In the rows, zero is written as 128.
Each named move below is a turn or a mirror, shown by a few rows before and after it. Which moves, in which order, take the first row of each later pair to the second? The first pair is answered.
gedim (before -> after):
[173 126 146  89 127 169 103 112 166 131 136]  ->  [179 102 131  80  94 142 142 127 149 139 144]
[123 138 135 143 168 152 100 124 158 100  89]  ->  [138  93 114 128 114  97 177 150 119 122 106]
[138 168 123 113 165 158 119  81 141 119 144]  ->  [152 128 103  99 118 121 182 102 108 138 154]
[ 84 102 132 143 128 124 127 166 110  89 105]  ->  [ 82 102 136 143 132 128 120 162 113  86 106]
Kidi (before -> after):
[116 124 129 130 126 165  85 116 161  98  75]  ->  [ 82 111 119 153 112 134 114 138 134 107  61]
[176 112 134 109 100 134 149 120 129 137 149]  ->  [174 121 142 111 121 161 110 109 147 117 141]
[158 109 122 109 118 145 112 132 137 102 120]  ->  [134 106 121 118 124 145 105 137 134  91 109]
[159  96 124  99 107 142 134 135 131  91 130]  ->  [150  97 126 106 115 153 123 135 135  89 123]
liga (before -> after):
[107 159 123 152 150  99 129 122 112 173 131]  ->  [134  91 108 114 102 100 158 142 104 132 127]
[133 123 156 112 130 136 143 123 139 150 135]  ->  [134 121 157 109 131 137 143 120 136 149 136]
[ 96  84 111 134 119 148 114 141 121  73  74]  ->  [ 77 136 122 161 156 147  89 128 128  97  76]

Between the rows of a pair lie 2 to 4 moves.
[ 99  98 113 145 106  84 179 155 115 139 112]  ->  [ 78 110 130 149 140 140 110 141 146  90  82]	gedim Kidi liga gedim
[136 134 132 111 149 177  69 115 156  92 102]  ->  [ 83 115 104 152 116  88 156 157  92 135  95]	Kidi Kidi gedim Kidi
[ 72 114 139 131 176 144  59 125 129  63  95]  ->  [201  77 130  53 101 121 137 119 127 115 165]	gedim Kidi Kidi
[120 103 101 126 106  96 161 155  96 132 116]  ->  [155 137 108 116 111 100 162 133 109 168 148]	gedim Kidi Kidi Kidi
[153 116 107 135 115 135 181 128 130 158 164]  ->  [117 108  95 151 112 130 188 140 115 149 145]	gedim Kidi gedim
[ 71 168 134 188 141 124 104 112 145 120 104]  ->  [103 190 142 180 142 116 112 100 151 153 134]	Kidi Kidi gedim
[137 112 124 126 129 166 125 109 189 102 106]  ->  [117  98 113 131 120 156 130 122 181  91  96]	gedim Kidi gedim Kidi
